x =
[[117 131 132 119 117 117 116 132 118 132 118 122]
 [105 135 136 112 105 105 105 135 106 136 108 121]
 [144 123 121 142 144 144 145 121 144 121 143 138]
 [135 126 126 133 135 135 136 126 135 126 134 129]
 [149 120 119 145 150 149 150 119 148 119 148 143]
 [121 130 131 124 120 120 120 130 121 131 121 126]]
Rows and columns are counted from 0.
row 0 col 0 = 117
row 3 col 5 = 135
row 4 col 11 = 143
row 2 col 5 = 144
row 5 col 5 = 120
row 4 col 6 = 150
row 1 col 3 = 112
row 0 col 5 = 117
row 1 col 11 = 121
row 0 col 8 = 118
row 5 col 10 = 121
row 0 col 7 = 132
row 2 col 3 = 142
row 4 col 8 = 148
row 4 col 7 = 119
row 2 col 8 = 144
row 0 col 1 = 131
row 2 col 11 = 138
row 5 col 2 = 131
row 5 col 4 = 120
row 1 col 7 = 135
row 0 col 9 = 132
row 5 col 7 = 130
row 0 col 10 = 118

arr =
[[133 124 126 129 129 128 130 129 129 126 126 130 128 130 130]
 [130 128 125 129 127 124 130 127 129 125 124 128 131 130 126]
 [135 122 125 129 128 131 129 130 128 124 125 132 127 132 132]
 [127 124 123 119 132 128 124 126 122 125 129 127 135 133 139]
 [144 155 125 128 116 127 106 149 140 133 129 131 129 142 116]
 [130 126 126 125 125 125 120 133 136 127 117 130 120 139 124]
 [133 127 132 124 127 134 128 129 128 125 131 124 127 129 111]
 [126 128 125 134 128 121 134 123 131 130 120 135 133 125 136]
 [128 130 131 125 129 128 125 131 127 127 132 122 127 130 120]
 [127 130 128 129 128 127 125 130 127 130 133 126 130 132 131]
 [102 152 137 122 127 113 116 127 133 142 131 113 126 123 110]
 [121 140 121 124 149 134 137 118 123 129 127 120 138 117 118]
 [129 125 126 121 130 130 131 124 127 124 121 132 128 122 127]
 [127 137 134 147 122 122 119 140 130 139 148 119 129 142 131]
 [150 109 119 132 126 138 133 132 130 117 118 143 126 138 142]]
arr[0][0]: 133
arr[5]: [130, 126, 126, 125, 125, 125, 120, 133, 136, 127, 117, 130, 120, 139, 124]
arr[:, 13]: [130, 130, 132, 133, 142, 139, 129, 125, 130, 132, 123, 117, 122, 142, 138]
arr[6]: [133, 127, 132, 124, 127, 134, 128, 129, 128, 125, 131, 124, 127, 129, 111]
arr[13][0]: 127
arr[10][13]: 123
arr[1]: [130, 128, 125, 129, 127, 124, 130, 127, 129, 125, 124, 128, 131, 130, 126]
arr[3]: [127, 124, 123, 119, 132, 128, 124, 126, 122, 125, 129, 127, 135, 133, 139]
arr[14][14]: 142
arr[5][1]: 126
arr[2][6]: 129
arr[6][7]: 129
arr[7]: [126, 128, 125, 134, 128, 121, 134, 123, 131, 130, 120, 135, 133, 125, 136]
arr[9][12]: 130
arr[7][2]: 125
arr[10][7]: 127
arr[8]: [128, 130, 131, 125, 129, 128, 125, 131, 127, 127, 132, 122, 127, 130, 120]
arr[9][3]: 129
arr[7][12]: 133
arr[3][4]: 132
arr[:, 8]: [129, 129, 128, 122, 140, 136, 128, 131, 127, 127, 133, 123, 127, 130, 130]
arr[4][2]: 125
arr[13][4]: 122
arr[3][14]: 139
arr[:, 14]: [130, 126, 132, 139, 116, 124, 111, 136, 120, 131, 110, 118, 127, 131, 142]
arr[7][6]: 134
arr[1][8]: 129
arr[13][9]: 139
arr[:, 11]: [130, 128, 132, 127, 131, 130, 124, 135, 122, 126, 113, 120, 132, 119, 143]
arr[2][3]: 129
arr[9][4]: 128
arr[4][8]: 140

data = [119 157 155 136]
data[0] -> 119

M =
array([[141, 144, 108, 136, 130, 124, 117, 124, 136, 129],
       [130, 134, 122, 128, 122, 101, 134, 130, 138, 142],
       [138, 126, 135, 135, 133, 136, 106, 109, 130, 128]])
Rows and columns are counted from 0.
row 0 col 0 -> 141
row 1 col 7 -> 130
row 0 col 5 -> 124
row 1 col 6 -> 134
row 1 col 4 -> 122
row 2 col 7 -> 109
row 0 col 6 -> 117
row 1 col 2 -> 122
row 2 col 4 -> 133
row 0 col 8 -> 136
row 0 col 2 -> 108
row 2 col 3 -> 135
row 1 col 5 -> 101
row 2 col 8 -> 130

X =
[[127 127 127 127 127 127 127 127]
 [132 127 132 125 131 132 131 133]
 [126 124 126 124 127 127 127 126]
 [120 144 120 144 120 121 120 120]
 [117 145 117 145 117 118 117 117]
 [125 124 125 124 125 125 125 126]
 [146 117 146 118 147 145 147 145]
 [129 132 129 135 129 128 129 127]
 [124 134 125 134 125 126 125 125]
 [124 130 124 130 124 125 125 124]
 [119 148 119 149 119 119 119 118]
 [144 117 144 117 145 143 145 144]]
X[0, 0]: 127
X[:, 5]: [127, 132, 127, 121, 118, 125, 145, 128, 126, 125, 119, 143]
X[8]: [124, 134, 125, 134, 125, 126, 125, 125]
X[5, 4]: 125
X[:, 3]: [127, 125, 124, 144, 145, 124, 118, 135, 134, 130, 149, 117]
X[:, 4]: [127, 131, 127, 120, 117, 125, 147, 129, 125, 124, 119, 145]
X[10, 5]: 119
X[10, 6]: 119
X[7, 1]: 132
X[1, 1]: 127
X[11, 7]: 144
X[7, 4]: 129
X[4]: [117, 145, 117, 145, 117, 118, 117, 117]
X[6, 7]: 145
X[7]: [129, 132, 129, 135, 129, 128, 129, 127]
X[10]: [119, 148, 119, 149, 119, 119, 119, 118]
X[10, 3]: 149
X[:, 1]: [127, 127, 124, 144, 145, 124, 117, 132, 134, 130, 148, 117]
X[11, 0]: 144
X[2, 3]: 124
X[8, 2]: 125
X[6, 3]: 118
X[:, 2]: [127, 132, 126, 120, 117, 125, 146, 129, 125, 124, 119, 144]
X[2, 7]: 126
X[2]: [126, 124, 126, 124, 127, 127, 127, 126]
X[11, 3]: 117
X[2, 2]: 126
X[5, 7]: 126
X[:, 7]: [127, 133, 126, 120, 117, 126, 145, 127, 125, 124, 118, 144]

grid = array([142, 125, 107, 129, 127, 101, 131, 115, 131, 154, 119, 148])
grid[-12]: 142
grid[-5]: 115
grid[-9]: 129
grid[11]: 148
grid[9]: 154

a =
array([[138, 128, 129, 127, 116, 128, 136, 134, 132, 128, 125],
       [138, 120, 123, 129, 113, 125, 111, 127, 125, 129, 128],
       [116, 133, 124, 126, 122, 129, 121, 131, 129, 129, 133],
       [125, 139, 142, 126, 125, 127, 157, 126, 130, 129, 118],
       [124, 124, 114, 130, 130, 131, 138, 134, 131, 127, 133],
       [140, 122, 110, 127, 125, 121, 108, 125, 126, 129, 128],
       [132, 126, 120, 129, 126, 123, 139, 127, 128, 126, 137],
       [135, 126, 140, 125, 126, 128, 136, 127, 127, 126, 121],
       [113, 132, 115, 128, 126, 132, 126, 134, 126, 125, 139]])
a[-9,0]: 138
a[7]: [135, 126, 140, 125, 126, 128, 136, 127, 127, 126, 121]
a[3]: [125, 139, 142, 126, 125, 127, 157, 126, 130, 129, 118]
a[5,-8]: 127
a[-9]: [138, 128, 129, 127, 116, 128, 136, 134, 132, 128, 125]
a[1,-3]: 125
a[-3,3]: 129
a[8]: [113, 132, 115, 128, 126, 132, 126, 134, 126, 125, 139]
a[:, -9]: [129, 123, 124, 142, 114, 110, 120, 140, 115]
a[:, 4]: [116, 113, 122, 125, 130, 125, 126, 126, 126]
a[8,1]: 132
a[6]: [132, 126, 120, 129, 126, 123, 139, 127, 128, 126, 137]
a[-3,2]: 120
a[0,5]: 128
a[8,-6]: 132
a[2]: [116, 133, 124, 126, 122, 129, 121, 131, 129, 129, 133]
a[-7,-3]: 129
a[-4,-7]: 125
a[:, -4]: [134, 127, 131, 126, 134, 125, 127, 127, 134]
a[2,9]: 129
a[8,0]: 113
a[3,-10]: 139
a[:, 9]: [128, 129, 129, 129, 127, 129, 126, 126, 125]
a[-9,-7]: 116
a[-9,1]: 128
a[-5,0]: 124
a[-8,-2]: 129
a[:, 1]: [128, 120, 133, 139, 124, 122, 126, 126, 132]
